128 stands for zero in the data rows.
Here are some numbered points:
[114 100 102  89 127 149 167 169] 0
[102 113 117 125 118 167 150 107] 1
[136 114 151  93 151 144 134 120] 2
[153 146 111 148 108 151 139 129] 3
[128 132 146 132 117  98  89 116] 4
[131 137  93 100 138 135 159  90] 5
[ 78 121  72  77 154 115 208 111] 6
[118 129  90 120 103 121 137 161] 7
[144 130 126 139 141 114  59 106] 8
[152  98 145 141 118 125 109 152] 9
[148 129 111 152 123 165 124 131] 10
[160 134 130 151 106 119 112 116] 11
[119 120  99 134 138 123 135 145] 12
[136 163 163 106 130 135 115 128] 13
[ 97 124 100  67 146 120 182 144] 14
[121 127 159 130 151 132 127 151] 15
[116 115 132 103 147 122 124 134] 16
[145 125 146 142 119  68 112  97] 17
[149 134 105 158 135 154 112 128] 18
[126 142 125 139 124 145 118 135] 19
[133 145 175 144 123 146 127  87] 20
[148  91 106  75 120 152 146 156] 21
[124 137 128 103 149 130 118 143] 22
[124 125 149 119 124 152 139 118] 23
[118  87 123  92 115 120 200 118] 24
[127 155 148 149 125 138  71 104] 25
[138 105 116 156 112 149 118 133] 26
[106 116 148 123  97 113 124 121] 27
[160 127 145  86 128 186  99 122] 28
[124 159 114 125 118 127 139 134] 29
[117  77  93  99 144 127 159 126] 30
[131 113 104 104 165 125 169  75] 31
[136 158 140 146 136  83 151  72] 32
[147 167 134 169 147 106 111 134] 33
[128 139  85  77 169 128 183 128] 34
[123 127 103 161 119 134 155 114] 35
[164 191 141 176 123 112  76  65] 36
[125 104  70 103 162 114 144 127] 37
[148 118 161 110 140 119 118 121] 38
[161  94 138  93 127 119 144 175] 39
[146  94 107 120 151 148 136 147] 40
[150 106 121 143 100 134 139 153] 41
[119 135 103 154 124  79 123 133] 42
[143 109 151 134 107 170  95 161] 43
[154 121 143 104 127 153 116 127] 44
[119 113 145 119 137 151 135 143] 45
[109 111  93 103 119 136 154 143] 46
[111 175 153 139 130 121  99 121] 47
[126 159 108 120 123 105 110 138] 48
[108 138 110 112 142 129 152 144] 49
[ 92 114  84  76 134 122 170 106] 50
[151 178 171 161 117  89  60  98] 51
[120 117 147 133 146 116  92 122] 52
[132  93 133  95 147 108 162 154] 53
[165 138 116 120 122 177 116 135] 54
[151 156 164 134  88 137 141 142] 55
[146 155 164 161 109 107 120 151] 56
[110 131  98 119 124 137 137 134] 57
[122 124 142 128 111 136 126 117] 58
[132 171 123 161 138  93  69  35] 59
[ 94 109 167 104 106 152 140 143] 60
[155  90 145 119 122 126 100 122] 61
[138 127 121 114 128 129 142 169] 62
[104  95  59  84 155 132 157  75] 63
[147 136 128 145 136 145 140 139] 64
[146 145 145 123 130 127 115 136] 65
[151 139  85 155 127 135 105 129] 66
[125 115 120 108 159 134 150 139] 67
[114 132 114 104 137 129 167 119] 68
[137 155 142 134 106 101  73 114] 69
[114 109 102 105 118 141 211 124] 70
[161 115 121 100 138 157 149 159] 71
[138 142 130 154 116 123 121 130] 72
[119 137 135 130 105 102  99 136] 73
[101  95 152 119 143 158 150 140] 74
[114  95 152 162 155 124  96 142] 75
[147 120 159 119 120 188 121 154] 76
[123 116 101 124 150 145 150 124] 77
[146 127 126 129 122 177 136 145] 78
[176 152 138 137 130 129 134 136] 79
[128  59 108 113 147 135 149 102] 80
[133 141 154 137 157 137 159 123] 81
[100 124  73  93 133 127 136 123] 82
[156  73 112 118 127 118 151 126] 83
[123  91 140 136 122 138 130 166] 84
[134 113 125 157 119 111 118 139] 85
[171 141 130 101 133 140 157  95] 86
[135 118 149  91 114 140 132 132] 87
[156 146 115 143 113  97  87 134] 88
New points follow, each followed by the number of its nearest point above by angle.
[135 170 134 133  99 102  71 119] 69
[142 148 149 176 145 126  99 123] 33
[133 116 162  98 137 117 138 168] 39
[ 79  97  94 109 120 151 164 151] 46
[137 136 140 127  92 127  68 120] 69
[122 141  83 154  76 119 108 116] 66
[147 109 128 122 113 132 148 125] 83
[138 124 140 104 127 117 169 115] 24
[129 113 103 126 148 104 142 113] 37
[119 123 144 143 107 150  93 132] 43
[151 124 103 156 131 139 145 113] 35
[140 119 129  81 145 130 146 125] 2
[127 128 197 148 118 108 109  95] 20
[147  80 109 111 122 139 103 131] 61
[114 145 151 132  86 146  97 131] 58
[101 132 131 140 138 112 140  90] 32
[ 97 109 148 123 108 156 127 156] 60
[103 158 153 122 114 103 119 108] 47
[128  99  79 132 162 150 143 113] 77
[171  97 121 106 140 124 110 139] 61
[134 137 156 119 146 122 157 132] 81
[121 112 159 107 117 137 108 106] 58
[ 92 103 134 107 109 119 139 147] 60
[139  95 136  99  90 103 143 162] 39
[106  96  90  71 127 102 150 112] 50
[175 126 150 149 149 136 113 139] 79
[122 109 127 132  94 140 112 150] 43
[127 103 147 128 133 129 157 118] 24
[107  88 112 137  75 125 132 118] 27
[117  91 122 119 139 147 141 115] 80
[136 117 154 132 156 143 140 145] 15
[138  92 141  94 126 121 161 144] 53
[124 158  89 156 115 115 143 107] 35
[ 90 106 104 138 133 128 150 149] 12
[138 149 133  98 144 139 113 153] 22
[ 85 118 165 124 102 138 167 175] 60
[130  84  96  98 136 111 142 140] 30
[113 111 138 141 152 144 112 126] 75
[ 91 127 120 163 144 158 112 158] 19
[136 122  96 103 113 122 131 145] 7
[120 103 128 145 126 156 164 107] 1
[124 128 154 117 120 125 122 163] 15
[124 140 156 150 119 152  86 102] 25
[126  83  70 107 145 127 174 115] 30
[114 105 155 128 121 128  98 174] 84
[133 110 120 122 161 160 124 148] 40
[139 114 148 107 148  88 134 147] 53
[132 106 167 153 161 139 143 148] 15
[129 140 141 146 145 132 157 133] 81
[148 115 117 155 152 145 163 147] 64
[127 133 204  82  75  75 125 119] 27
[141 120 115 116 115 123 145 171] 62
[117 144 126 126 160 127 173 159] 49
[125 118 126 153 154 164 152 142] 64
[129 139 150 159 140 137  99 117] 25
[138  97 108 114  94  92 145 139] 83
[111 113 129 115 128 150 150 169] 0
[128 151 131 151 139 102 122 158] 33
[127 134 116 159 107 140  97 167] 19
[101 134 145 129 109 114 124 110] 27
[163 148 171 167 119  68 113 134] 56
[138 111 102 147 111 151  93 124] 26
[143 155 169 113 123 101  77 172] 65
[129 104 101 129 166 115 151 133] 37
[109 165 148 139 119 141  91  81] 25
[101 110 156 164 125 143 101 154] 75
[142 159 133  99 156 132 101 138] 22
[141 124 146 104 141 136 123 132] 2
[135 134 139  67 158 153 137 135] 2
[135 152 144 128 122 127 138 142] 55
[114 152 173 135  91 146 116 144] 55
[123 104 111  91 174 133 168 115] 67
[108 117 151 143 175 135 140  94] 81
[103 130 140 105 153 169 129 144] 45
[108 136 147 134  92 145 103 116] 58
[ 91  95 125 119  79 148 148 146] 60
[121 129 106 173  89 124 133  98] 35
[106 108  77  50 193 126 214  56] 31
[133 155 118 134 100 113  66  96] 69
[145 167 122 188  91 114 103 116] 72
[ 82 118 142 148  87 135 110 130] 27
[119  67  71  66 140 126 160 129] 30
[132  99 125 136 143 141 125 105] 80
[103 151 111 138 136 132 176 147] 49
[128 139 158 139 100 167  88 148] 43
[124 141 126 122 112 106  83 166] 73
[142 128 119 121 115 124 164 166] 62
[129 121 132  84 116 130 135 145] 87
[148 152 153 139 122 121  99 109] 51
[105 145 168 148 109 152  94 122] 25
[132 115 129 125 110 156  92 126] 43
[110 143 134 160  92 135 119 126] 72
[128 117 137 138 107 134 147 129] 41
[149 148 134 123  95 136  97 126] 69
[159 146 139 121 152 100  92 142] 65
[144 129 152 138 111 133 148 134] 55
[133 132 126 125 145 127 159  99] 31
[104 110 122 129 135 138 164 158] 0
[123 129 124 150 129 160 127 125] 10
[144 129 128 117 135 136 135 118] 86
[137  91 120 108 142  99 182 155] 53
[116 119 138 139 163 146 158 131] 81
[198 206 104 165 104  76  69  70] 36
[138 138 104 120 130 162 153 109] 5
[130 150 109 152 144  93  94  90] 59
[113 151 118 184 132  95 111  70] 59
[151  99 115 140 127 133 152 135] 83
[ 89 110 135 132 117 178 145 126] 1
[131 135 138 121 144 131 140 163] 62
[121 116 149 148 114 119 106 113] 4
[120 140 152 134 127 161 124 101] 20
[ 98 138 122 152 116 136 110 161] 19
[142 153 138 157 135 131 110 126] 33
[115 111 131 145  89 114 165 147] 41
[ 95 136 149 140 159 116 133 135] 15
[108 151 149 144 135 135 116 129] 47
[121 112  81  81 129 119 102 151] 82
[ 78 169 111 199 118  80  59  64] 59
[140 150 137 143 131 118  98 122] 51
[149 127 146 148 100  93 101  76] 17
[145 144 113 134 120 115 117 140] 88
[110 157 119 130 128  91 112 130] 48
[130 145 136 160 113  99 145 156] 56
[146 129 146 104 155 166 105 116] 28
[136 119 119  90 156 138 166 153] 67
[121 122 110 124 150 133 124 147] 12
[118 177 160 113  83 104  57 110] 69
[123  92 140 145 129 151 162 135] 74
[164 119 129 137 105 152 151 171] 41
[132 123 112 147 118 115 168 113] 35
[122 131 111  90 131 150 105 114] 28
